One turning vector, and how many ticks it has turned
The counts run from 0 to 482.
120; 142; 103; 127; 158; 123; 132; 135; 106; 113; 96; 128; 160; 100; 127; 100; 140; 132; 101; 132; 110; 132; 134; 137; 86; 136; 127; 128; 137; 142; 135; 164; 105; 110; 156; 128; 139; 126; 122; 146; 149; 92; 136; 137; 127; 119; 140; 134; 113; 144; 157; 143; 135; 133 : 163
131; 111; 166; 111; 138; 136; 136; 116; 125; 106; 139; 146; 119; 124; 113; 141; 148; 153; 124; 123; 129; 121; 150; 135; 104; 134; 125; 115; 109; 163; 132; 139; 139; 137; 136; 126; 150; 115; 83; 171; 156; 112; 140; 146; 107; 106; 134; 113; 156; 134; 137; 141; 127; 145 : 350
138; 116; 145; 96; 129; 134; 145; 118; 116; 150; 119; 125; 133; 127; 143; 105; 149; 141; 143; 103; 99; 147; 142; 144; 96; 130; 120; 130; 160; 112; 135; 112; 126; 132; 134; 159; 115; 104; 125; 131; 134; 90; 124; 147; 100; 137; 161; 161; 126; 117; 152; 152; 146; 134 : 17
104; 112; 123; 142; 133; 163; 117; 153; 132; 145; 116; 159; 134; 80; 136; 144; 154; 152; 142; 128; 132; 126; 117; 146; 125; 120; 128; 141; 139; 115; 111; 150; 127; 91; 122; 153; 123; 106; 124; 133; 98; 108; 129; 134; 130; 142; 120; 152; 133; 108; 125; 116; 145; 125 : 384
114; 120; 122; 113; 111; 156; 102; 149; 151; 122; 128; 129; 102; 116; 111; 158; 138; 141; 133; 141; 159; 108; 119; 97; 111; 135; 116; 96; 99; 163; 139; 132; 144; 120; 109; 125; 113; 111; 120; 146; 153; 127; 84; 142; 127; 135; 163; 137; 134; 123; 123; 137; 147; 138 : 142
138; 171; 113; 99; 167; 131; 143; 146; 133; 137; 135; 122; 138; 115; 136; 107; 137; 137; 136; 129; 129; 137; 121; 122; 117; 108; 106; 126; 145; 121; 118; 136; 152; 165; 155; 152; 141; 142; 158; 120; 104; 124; 115; 128; 106; 140; 106; 150; 130; 118; 164; 118; 117; 129 : 397
127; 101; 124; 126; 139; 146; 132; 113; 137; 133; 114; 141; 120; 116; 149; 129; 116; 122; 142; 101; 123; 139; 93; 112; 126; 128; 89; 145; 115; 132; 130; 112; 141; 103; 149; 146; 120; 128; 112; 168; 132; 128; 119; 130; 71; 110; 137; 138; 167; 121; 153; 107; 123; 131 : 197
161; 128; 158; 134; 111; 116; 109; 146; 128; 119; 168; 134; 121; 126; 126; 143; 119; 134; 134; 155; 138; 118; 154; 139; 133; 111; 141; 121; 109; 136; 119; 128; 121; 186; 111; 96; 158; 119; 115; 129; 140; 111; 127; 110; 107; 108; 119; 131; 147; 131; 116; 155; 112; 125 : 117
122; 125; 97; 132; 123; 103; 107; 147; 147; 133; 156; 136; 146; 119; 129; 133; 115; 112; 128; 159; 150; 122; 130; 163; 130; 121; 136; 127; 118; 126; 93; 156; 157; 148; 131; 118; 126; 103; 139; 122; 125; 105; 122; 94; 111; 118; 95; 130; 154; 133; 141; 154; 135; 116 : 299
110; 122; 121; 131; 97; 103; 122; 110; 140; 119; 114; 144; 126; 163; 92; 152; 110; 157; 150; 132; 153; 138; 151; 143; 156; 127; 155; 115; 128; 114; 127; 121; 127; 125; 94; 119; 109; 127; 129; 129; 142; 119; 136; 131; 145; 169; 112; 115; 117; 134; 107; 130; 164; 135 : 328
87; 160; 104; 123; 140; 122; 150; 141; 118; 136; 162; 116; 146; 148; 114; 109; 114; 118; 113; 123; 134; 136; 136; 151; 138; 151; 122; 143; 146; 120; 138; 150; 136; 113; 146; 112; 112; 138; 121; 106; 112; 133; 143; 99; 140; 144; 111; 113; 112; 132; 151; 146; 92; 141 : 65
123; 135; 123; 139; 121; 122; 117; 140; 143; 117; 152; 148; 116; 130; 118; 115; 143; 112; 144; 144; 142; 128; 98; 141; 101; 116; 155; 117; 135; 107; 94; 147; 153; 174; 115; 143; 93; 123; 147; 90; 122; 122; 126; 120; 150; 124; 125; 144; 164; 130; 111; 130; 149; 107 : 482
99; 117; 119; 132; 125; 139; 109; 149; 124; 120; 143; 126; 97; 130; 72; 121; 109; 156; 118; 124; 149; 135; 130; 146; 128; 131; 150; 115; 107; 143; 99; 149; 150; 101; 115; 117; 95; 126; 134; 136; 145; 101; 130; 135; 153; 160; 134; 127; 127; 140; 132; 143; 130; 140 : 150
131; 107; 104; 131; 149; 129; 144; 115; 143; 147; 88; 160; 154; 125; 161; 118; 136; 130; 146; 127; 135; 135; 118; 125; 112; 126; 103; 122; 138; 121; 117; 111; 141; 134; 151; 166; 130; 128; 144; 162; 126; 99; 132; 136; 89; 124; 107; 147; 141; 121; 153; 123; 156; 128 : 195
147; 143; 106; 127; 114; 109; 119; 132; 134; 139; 157; 132; 124; 121; 127; 126; 94; 103; 140; 147; 150; 119; 132; 147; 124; 107; 132; 117; 104; 143; 82; 140; 167; 171; 137; 126; 130; 107; 148; 140; 134; 121; 110; 108; 118; 125; 96; 131; 154; 119; 133; 144; 139; 114 : 300
145; 115; 144; 116; 81; 144; 132; 131; 147; 132; 138; 121; 97; 141; 123; 157; 127; 101; 143; 136; 129; 114; 108; 95; 104; 153; 116; 108; 113; 137; 150; 98; 121; 144; 95; 124; 108; 109; 114; 120; 133; 147; 103; 142; 132; 121; 139; 136; 145; 122; 92; 140; 142; 125 : 472
163; 108; 141; 109; 154; 127; 146; 126; 125; 108; 136; 142; 89; 131; 122; 88; 141; 121; 114; 111; 141; 137; 103; 107; 111; 119; 127; 124; 123; 115; 122; 123; 123; 147; 143; 142; 131; 146; 143; 157; 123; 121; 139; 141; 126; 118; 146; 147; 164; 151; 122; 114; 107; 126 : 8
116; 145; 122; 96; 135; 125; 127; 111; 151; 128; 134; 115; 134; 144; 140; 91; 122; 140; 109; 117; 116; 144; 119; 111; 114; 135; 150; 129; 154; 97; 158; 129; 115; 128; 149; 129; 134; 154; 112; 154; 110; 147; 121; 100; 101; 148; 141; 111; 122; 148; 136; 121; 84; 111 : 217
146; 112; 143; 114; 122; 93; 137; 115; 109; 131; 157; 115; 126; 141; 118; 87; 111; 110; 103; 110; 124; 120; 148; 147; 128; 142; 180; 126; 139; 116; 125; 121; 121; 146; 123; 101; 145; 142; 107; 125; 126; 146; 155; 116; 136; 105; 117; 110; 129; 147; 115; 135; 99; 132 : 455
130; 134; 117; 93; 91; 139; 114; 123; 109; 127; 109; 116; 121; 96; 128; 157; 97; 144; 127; 116; 126; 116; 139; 125; 108; 143; 114; 131; 121; 154; 134; 132; 151; 95; 135; 111; 155; 122; 105; 156; 149; 123; 96; 152; 119; 148; 120; 103; 112; 123; 117; 133; 136; 134 : 173
125; 100; 137; 138; 135; 107; 120; 102; 150; 127; 130; 118; 142; 160; 100; 117; 137; 114; 147; 140; 117; 150; 111; 125; 147; 131; 88; 120; 126; 124; 127; 134; 133; 133; 131; 145; 117; 100; 152; 89; 118; 136; 144; 101; 114; 129; 149; 151; 135; 115; 140; 142; 171; 124 : 103
120; 135; 117; 162; 159; 148; 141; 150; 132; 134; 116; 142; 139; 137; 169; 129; 150; 112; 136; 121; 141; 117; 135; 96; 98; 123; 129; 121; 147; 117; 115; 96; 151; 153; 115; 134; 123; 156; 137; 116; 133; 129; 129; 146; 138; 93; 119; 132; 136; 95; 135; 102; 127; 149 : 43
144; 135; 127; 137; 140; 147; 129; 134; 109; 151; 132; 125; 146; 113; 138; 160; 108; 119; 115; 140; 121; 147; 158; 128; 135; 112; 142; 157; 120; 117; 134; 127; 110; 108; 124; 105; 125; 149; 89; 168; 112; 128; 134; 136; 140; 124; 111; 117; 103; 124; 115; 91; 104; 134 : 412
150; 123; 127; 89; 115; 112; 120; 136; 127; 136; 175; 128; 120; 119; 160; 145; 130; 98; 123; 138; 160; 103; 134; 153; 129; 141; 134; 141; 108; 126; 121; 123; 137; 161; 128; 116; 135; 123; 115; 152; 113; 124; 137; 111; 110; 112; 125; 136; 140; 144; 129; 151; 99; 123 : 447
137; 109; 119; 123; 133; 134; 138; 119; 140; 143; 110; 144; 128; 118; 159; 127; 117; 127; 158; 112; 131; 131; 110; 109; 118; 128; 79; 135; 123; 130; 114; 95; 151; 124; 154; 163; 127; 118; 141; 156; 129; 116; 112; 141; 83; 121; 130; 150; 149; 106; 157; 122; 146; 135 : 196
112; 124; 106; 115; 127; 110; 151; 124; 131; 178; 120; 127; 124; 151; 121; 102; 110; 118; 126; 103; 144; 111; 146; 129; 171; 146; 143; 106; 136; 135; 131; 97; 138; 114; 113; 119; 116; 156; 137; 137; 114; 149; 138; 124; 135; 148; 108; 138; 105; 144; 138; 110; 130; 140 : 425
145; 104; 129; 109; 149; 116; 114; 134; 145; 101; 135; 140; 96; 107; 147; 97; 145; 126; 131; 109; 158; 122; 87; 108; 114; 122; 124; 140; 126; 99; 113; 124; 124; 128; 150; 147; 134; 135; 156; 131; 125; 119; 131; 128; 111; 123; 154; 151; 159; 146; 137; 117; 111; 124 : 7
128; 101; 135; 125; 108; 88; 120; 122; 123; 139; 133; 107; 140; 138; 143; 91; 123; 113; 113; 100; 120; 110; 141; 148; 131; 144; 157; 124; 158; 104; 111; 119; 125; 118; 127; 122; 146; 106; 139; 86; 131; 132; 139; 103; 126; 126; 149; 135; 111; 131; 131; 149; 135; 127 : 457
132; 144; 136; 119; 140; 112; 129; 105; 137; 137; 118; 107; 141; 162; 156; 105; 118; 142; 148; 118; 116; 152; 131; 118; 132; 121; 126; 128; 161; 86; 146; 95; 129; 163; 123; 147; 146; 147; 142; 105; 124; 125; 120; 118; 105; 154; 135; 124; 107; 112; 140; 123; 122; 126 : 219
133; 137; 109; 123; 166; 132; 113; 132; 125; 134; 144; 111; 162; 110; 155; 133; 126; 135; 118; 126; 131; 126; 158; 111; 101; 111; 119; 140; 131; 129; 119; 139; 161; 134; 154; 129; 154; 148; 110; 142; 114; 136; 126; 121; 110; 106; 126; 107; 112; 96; 159; 103; 103; 146 : 404
111; 111; 147; 121; 148; 126; 129; 112; 128; 102; 126; 139; 118; 133; 97; 106; 141; 134; 121; 120; 116; 150; 100; 122; 118; 139; 117; 133; 120; 145; 153; 135; 107; 108; 149; 138; 113; 123; 95; 163; 167; 117; 137; 127; 104; 119; 171; 128; 162; 159; 147; 141; 127; 139 : 345
155; 151; 139; 125; 132; 142; 124; 123; 97; 154; 144; 116; 147; 122; 128; 133; 146; 104; 136; 154; 98; 137; 138; 158; 105; 133; 133; 144; 128; 116; 142; 138; 108; 159; 116; 134; 114; 115; 115; 116; 113; 113; 152; 133; 151; 123; 154; 139; 89; 137; 126; 141; 133; 127 : 261
142; 107; 119; 100; 145; 108; 122; 111; 144; 134; 143; 129; 154; 136; 150; 151; 167; 97; 135; 154; 137; 133; 113; 143; 128; 136; 101; 137; 125; 107; 142; 135; 121; 136; 139; 153; 100; 114; 123; 127; 95; 113; 157; 116; 124; 117; 146; 155; 130; 128; 143; 112; 146; 126 : 439
144; 136; 111; 142; 134; 75; 126; 130; 138; 112; 107; 127; 167; 128; 137; 109; 132; 110; 118; 141; 122; 136; 143; 138; 117; 108; 131; 125; 155; 131; 122; 156; 112; 147; 153; 117; 157; 107; 126; 125; 145; 119; 117; 105; 114; 101; 123; 128; 124; 131; 141; 122; 152; 105 : 311
125; 161; 130; 131; 121; 135; 131; 133; 98; 155; 138; 128; 131; 107; 101; 107; 113; 93; 125; 132; 99; 110; 108; 140; 117; 149; 167; 123; 139; 125; 133; 128; 123; 138; 107; 105; 118; 151; 116; 106; 122; 154; 129; 124; 144; 116; 102; 128; 129; 164; 100; 130; 112; 128 : 272
127; 146; 134; 129; 142; 151; 155; 166; 120; 142; 130; 142; 119; 112; 115; 124; 130; 161; 142; 124; 131; 152; 136; 137; 152; 108; 108; 141; 138; 120; 112; 135; 123; 130; 122; 151; 127; 122; 165; 100; 100; 104; 135; 145; 140; 159; 95; 163; 129; 108; 147; 135; 133; 126 : 390
133; 107; 118; 158; 132; 130; 157; 127; 123; 144; 102; 119; 148; 150; 94; 123; 127; 87; 118; 146; 108; 145; 147; 107; 129; 138; 102; 105; 122; 145; 126; 134; 113; 112; 106; 122; 104; 122; 140; 104; 105; 133; 147; 144; 158; 117; 112; 148; 118; 106; 122; 127; 163; 136 : 285
134; 144; 114; 133; 132; 103; 124; 121; 120; 132; 142; 128; 144; 128; 85; 92; 91; 106; 119; 142; 108; 152; 111; 156; 125; 116; 154; 130; 122; 115; 101; 154; 133; 144; 140; 109; 100; 124; 121; 127; 128; 120; 130; 95; 128; 122; 99; 126; 154; 161; 129; 134; 125; 105 : 303
115; 127; 122; 134; 118; 138; 97; 145; 136; 120; 131; 134; 110; 118; 102; 159; 134; 152; 157; 144; 142; 138; 112; 138; 127; 125; 119; 119; 118; 123; 116; 131; 151; 131; 105; 127; 92; 119; 137; 95; 156; 96; 111; 143; 139; 147; 145; 150; 143; 134; 126; 140; 164; 148 : 146
143; 139; 120; 105; 128; 138; 134; 119; 107; 109; 112; 143; 113; 101; 119; 159; 96; 140; 125; 131; 144; 132; 121; 116; 122; 124; 130; 142; 122; 117; 118; 131; 135; 122; 124; 98; 153; 160; 126; 143; 124; 132; 126; 151; 145; 143; 82; 107; 130; 141; 88; 95; 119; 129 : 179
122; 117; 134; 126; 108; 120; 108; 115; 148; 104; 126; 134; 117; 138; 102; 170; 116; 132; 133; 143; 146; 135; 116; 122; 143; 131; 142; 120; 116; 120; 147; 132; 130; 131; 107; 94; 110; 144; 92; 150; 152; 141; 116; 126; 125; 135; 105; 99; 156; 151; 90; 103; 139; 135 : 326
119; 152; 117; 116; 181; 146; 139; 127; 121; 126; 153; 105; 143; 131; 102; 99; 110; 136; 102; 118; 106; 150; 131; 112; 111; 115; 115; 133; 136; 120; 141; 141; 145; 123; 148; 122; 117; 174; 116; 133; 109; 129; 133; 129; 108; 125; 116; 115; 126; 125; 148; 107; 93; 141 : 400
126; 109; 142; 146; 148; 110; 154; 114; 137; 99; 109; 147; 104; 164; 92; 93; 133; 138; 114; 123; 165; 145; 138; 103; 140; 130; 140; 116; 116; 141; 122; 128; 110; 135; 131; 132; 128; 138; 135; 168; 157; 113; 163; 134; 142; 126; 141; 125; 136; 151; 128; 146; 134; 129 : 339
